(in the rows, 128 means zero)
Rows swapped in pairs by one turn or mirror: which row each one swaps with:
kinos: [121 115 131 138 133 119  92 124 116 135 123  91 147 116  91 116 131]
pamul: [118 139 112 166 144 111 104 124  93 121  98 130 127  95  98 118 116]
kaz: [118 116 112 149 150 122  94 137 127 131 106  79 108  88 110 126 109]
gefo: [137 106 107 137 126 129  96 129 113 125 105  88  94 118  92 123 124]
pemor: [141 130 124 144 132 114  95 122 118 106  97 112  87 116 147 118 111]
busam: [140 120 111 134 148 125  95 115 130  98 108 133 122 115  73 118 115]
nirom: [127 122 117 137 151 115  98 135 100 120 106 140 135 146 116 132 134]
tek: [158 132  86 136 140 116  80 107 124 100 107 120 148 143 119 128 113]
zos: [130 118  85 135 136 123  98 127 138 104  71  92 149 116 121 118  96]
sop: [138 129 147 132 133 117 101 126 127 120 123 124 129 142 101 124 113]
zezes: [152 144  81 141 158 107  87 125 116 105  88 125 148 113 124 135  96]
pata: [136 135  88 124 119 123  99 131 131 108 101 121 170 130 118 125 111]
lino: [135 125 118 144 136 124 100 131 122 132  93 156 136 105  95 119  91]
suni: [133 138 109 130 124 121  77 119 126  92  99 118 167 121 119 140 107]
fesi: [152 134 117 135 131 132  96 116 102 132 122 101 134 129 141 105  85]
kud: [111 134  77 140 140 130  90 138  96 112 125 117 137 115 100 134 100]
meti: [139  93 133 139 139 114 110 120 128 112  96 123 137  83 103 125 109]
Giso: [155 143 109 133 138 118  93 122 110 119 106 126 123 115  72 118 125]
roda: [125 119 107 153 155 104 107 125 130 149 104  84 134 114 103 111 114]
Mevu: [155 125  91 138 135 140  92 126 141 124 104 119 110 135 142 127 101]
Rone: [141 126 116 137 144 128  92 138 131 152 101 100 127  94 102 155 111]
Piluf: [135 119 113 118 124 139  93 145 119 113  98  81 138 130 141 130 118]
ratu: [143 117  83 116 136 118 120 129 111 121 106 141 143  98 132 129 110]
fuf: [147 138 125 132 147 123 105 121 106 106  96  98 113 135  83 123 107]
Pifi: [133 121  92 151 117 102 116 134 130 119 110 129 129 117 132  95 105]
Kaza: [126 139 124 137 136 134 102 131 130 124 110 124 146 108  73 126 108]
taze: [142 118 129 133 136 138  96 131 110 110 109 109 148  87 152 120  96]
Meku: [121  97 107 123 142 115  94 143 127 127 110  96 131  78 125 128 102]
lif: [132 138  98 157 166 130 104 131 113 104  82 112 121 103 117 134 137]
sopo: [125 116 124 136 151 132 111 138 118 149 104  99 119  88 116 137 122]
dugo: [140 134 101 138 132 129 103 110 113  97 130  89 132 142 125 109 112]
bep: [141 119  87 144 133 136  88 119 118 124 108 105 110 121 160 121 110]
velik: [145 137 103 149 137 123  74 120 124  83  94 109 127  97 139 109 100]
felom: [135 107 103 169 149 109 100 114 128 114  95 107 106  91 115 111 121]
zogis: [136 115  90 134 153 120 100 129  98 106 108 135 159 114 142 109 105]
numo: [140  89  98 141 138  98  99 142 116 114 112 115 109 137 126 124 116]
Tof: [130 131  84 135 139 108  76 124 131 105 132  89 143 124 104 131 100]
gese: [147 105 122 133 132 130  94 122 116 120 109 103 116 125 161 123 102]
Lalaz: [129 157  99 144 137 113  88 136 111 127  90 135 117  93 116 117 129]
sed: [121 138 123 137 130 122  87 167 102 115 116  96 122 105 119 133  98]
sor: [155 142 117 132 147  96  95 144  96 128 116 107 138  85 114 119 114]
Por: [124 106  97 125 122 124  76 128 125 118  98  98 162 136 110 117  98]
Leno: [159 121 135 129 134 131  87 117 102 122  82 117 116 108  95 116 100]
Kalib: [133 100  99 137 122 152  90 122 102 123 107 138 143  99 127 129 107]

tek pairs with Kaza
Giso pairs with pata
taze pairs with felom
Piluf pairs with gefo

